One turn moves each row of this set onto another row. After a few examples, where does it send each row asked below?
Genu: -9.9 0.6 10.9 -8.4 -6.3 -4.8 1.0 35.9 -24.9 16.5 14.6 -13.1 4.1 3.2 -17.9 40.8 -12.5 5.1 -3.6 -20.2 -8.2 4.0 1.9 -2.0 -15.7 13.9 -6.7 -5.9 -2.3 -11.1 -8.9 -7.6 -14.5 7.9 34.2 13.8 3.9 4.5
pil: -13.2 -5.9 3.8 3.5 8.4 4.5 -25.3 3.1 -24.9 -0.7 3.6 -15.4 0.2 7.0 -23.6 11.3 6.5 -13.2 -3.7 -24.7 4.7 7.0 4.3 -0.2 -0.1 7.3 -9.0 18.9 6.8 -3.0 -4.0 -16.9 -17.0 -5.9 23.5 8.6 -16.0 -11.1
ruves: -6.5 -2.2 14.4 16.6 7.0 -3.1 -15.4 0.2 -14.2 1.4 1.2 -19.1 -0.3 -4.6 -26.1 -1.7 10.0 -22.4 9.7 -29.1 9.2 2.3 2.3 11.4 -22.3 8.9 12.7 -17.3 9.2 -5.4 -10.2 -5.6 -13.4 -19.3 13.7 2.8 -12.8 -5.8
fip: -25.2 5.4 -12.5 -19.8 13.0 -10.4 13.7 13.3 -16.0 -9.6 -1.7 -6.9 -8.7 -8.2 -18.6 13.6 19.6 6.2 14.5 -1.7 -9.8 19.5 4.9 16.4 1.3 11.0 16.5 -11.5 -4.1 3.5 -4.3 -6.0 -5.8 2.5 14.0 -0.9 2.6 -19.5
mamu: -22.7 9.8 -4.0 -26.6 18.4 -1.1 11.9 19.1 -23.7 -3.8 -0.2 -16.6 -16.2 -11.6 -36.3 19.7 12.3 7.8 -3.9 -16.3 -3.4 31.1 18.8 9.2 1.0 0.4 11.3 -8.0 22.7 3.3 -9.9 -5.1 -14.9 -14.9 24.9 -6.8 -6.6 2.4
Mif: 1.7 11.2 -3.1 14.2 8.4 1.5 -5.4 -11.7 -12.3 6.9 14.0 -5.2 -6.1 2.1 -36.1 17.7 1.5 -18.9 6.3 -32.6 13.9 4.4 13.3 21.2 -11.9 7.3 14.1 -7.5 12.1 8.7 -13.4 -14.4 -16.1 -8.5 12.1 -5.1 -3.5 -5.7
Radog: -18.6 8.8 15.8 2.4 4.3 -13.6 8.8 26.0 -20.9 21.3 29.5 -4.3 9.3 3.7 -25.3 36.2 -0.3 2.0 -4.2 -31.0 -9.8 -2.4 19.7 17.5 -27.6 11.1 -1.2 -22.3 -0.7 -2.5 -13.8 2.2 -2.5 -3.2 30.0 -2.7 5.7 1.8
Laz: -10.1 -6.1 -6.8 1.3 8.3 -14.2 6.3 18.4 -23.7 18.8 22.5 -4.3 -1.1 17.6 -12.6 35.7 -1.4 -3.4 -18.7 -17.7 8.7 9.5 6.9 9.2 -27.0 15.1 -1.3 -15.5 -7.5 -2.0 -12.9 -4.1 -19.1 -10.0 37.9 6.7 -3.2 5.7
Gimi: -17.8 4.5 14.1 -8.5 11.7 -5.3 8.7 2.5 -15.9 -9.4 13.9 -1.9 2.4 12.5 -12.7 22.1 0.7 -9.9 21.6 -7.9 8.9 9.3 -8.1 12.4 -23.5 15.2 -9.4 -3.7 -3.0 3.4 -16.2 10.1 15.4 -10.3 20.1 1.3 -11.2 15.7
funik: -19.8 7.8 8.6 -21.2 13.8 3.8 21.6 0.6 -42.6 -9.8 18.7 3.4 -10.3 4.0 -26.9 11.5 19.2 7.6 -2.6 -12.4 -4.8 23.5 -2.2 5.8 10.9 7.4 15.9 0.6 9.4 0.5 -6.2 1.7 0.3 -4.1 20.8 -5.5 -3.1 -2.7
gik: -18.1 14.5 1.3 -24.0 16.0 3.2 21.3 1.9 -40.7 -1.1 23.0 2.0 -11.6 0.8 -28.8 18.4 15.2 7.4 -3.7 -10.1 -9.3 19.3 1.7 3.2 12.8 10.1 13.6 2.5 8.9 1.5 -8.1 -5.8 0.2 -3.1 17.0 -4.9 -1.3 -8.7
lum: -19.5 11.7 5.3 -23.2 18.5 0.0 14.6 21.1 -17.2 -6.5 -2.4 -14.0 -14.5 -12.0 -35.4 20.3 14.5 4.1 3.8 -9.0 0.2 32.4 17.9 8.9 1.7 -3.4 8.1 -10.6 19.1 5.2 -16.6 -2.4 -11.7 -16.2 18.6 -6.7 -12.0 4.8
rezam: 1.7 17.1 19.2 11.0 0.9 7.7 -8.6 5.3 -24.4 10.7 16.2 -13.2 -7.5 -7.9 -23.5 2.0 5.4 -15.3 14.8 -18.8 3.4 -12.7 -4.0 8.9 -9.4 3.2 -1.5 -5.9 0.4 -1.1 -12.0 -8.8 -5.3 -5.9 0.2 12.2 -2.0 -19.7
figuz: -6.9 -7.5 24.4 -7.4 -10.6 -9.6 7.4 37.0 -33.9 14.2 17.9 -18.3 -9.8 5.7 -18.9 18.2 2.3 -4.7 -1.4 -23.6 -12.7 9.9 3.2 -10.0 -17.4 1.6 -5.9 -3.5 2.8 -15.3 -14.2 8.5 -18.4 -3.0 22.6 10.6 -0.6 7.8
dalov: -28.2 7.1 -13.7 -19.4 15.7 -16.3 10.9 10.7 -16.8 -5.4 -0.2 -9.1 -6.0 -11.0 -23.6 17.8 19.6 -2.2 8.2 -6.4 -10.8 23.4 7.9 12.1 0.9 19.8 18.9 -11.5 -1.1 -3.0 -8.1 -4.7 -3.8 4.0 14.6 -4.0 -1.0 -17.1
fad: -3.6 3.9 15.1 3.6 0.4 -6.9 13.7 13.1 -16.9 12.9 37.2 -3.8 1.3 6.6 -21.5 22.2 9.2 4.3 12.0 -22.2 -12.2 -5.6 11.9 14.6 -25.6 3.0 16.3 -23.8 -3.7 -15.0 -1.0 1.1 -14.3 -7.7 30.4 -3.4 16.8 -0.8
Rosak: -27.4 -4.5 5.4 -10.2 5.7 2.2 3.3 11.1 -15.0 -10.9 -5.3 -7.0 -4.2 -3.3 -11.3 12.3 -5.0 11.3 13.0 -21.8 10.2 11.6 -3.9 18.3 -27.8 6.0 -7.4 -6.9 -4.6 2.0 8.0 15.4 -1.5 -6.9 32.7 8.8 0.4 15.4
Vif: -5.8 -10.1 -1.1 2.5 5.8 -12.3 6.5 17.9 -13.6 14.5 12.7 -2.1 -3.2 3.3 -6.9 27.3 5.8 -16.1 -9.5 -4.5 9.1 4.4 22.7 1.5 -18.9 -10.4 -4.2 -19.5 -7.4 -11.7 -12.3 -7.1 -17.2 -9.7 35.6 8.6 -11.0 -4.6
piv: 3.2 -0.4 11.7 5.5 4.5 13.7 -15.8 4.4 -35.0 2.4 6.8 -18.1 -11.4 -2.8 -21.2 -2.9 5.3 -1.1 1.3 -29.6 8.4 -2.5 -1.1 9.5 -15.4 -9.8 -1.8 -0.8 11.7 -1.4 2.3 -14.4 -20.2 -16.8 26.2 13.1 -7.1 -8.8
repum: -10.5 12.5 7.8 -18.2 4.8 11.0 17.7 15.6 -17.6 2.7 3.1 0.9 -12.1 7.1 -17.5 23.7 -12.8 7.1 18.6 -17.6 6.5 -3.9 0.5 18.0 -18.9 -9.6 -15.8 -7.9 1.2 16.8 -7.3 3.9 7.3 -14.9 18.4 1.6 2.1 9.5
Lato: -10.0 13.4 13.2 4.0 7.6 7.5 -8.3 12.8 -29.1 14.2 10.9 -23.0 -7.0 -16.9 -33.7 3.3 6.0 2.1 15.3 -43.4 -5.2 1.3 7.8 15.9 -11.7 14.0 -2.5 8.5 -4.6 1.9 -8.8 -4.3 -15.9 0.3 4.0 5.8 9.4 -12.8

Vif goes to -> figuz
Lato goes to -> Mif
And these:
Laz goes to -> Genu
fip goes to -> lum
repum goes to -> Gimi
mamu goes to -> gik
ruves goes to -> piv

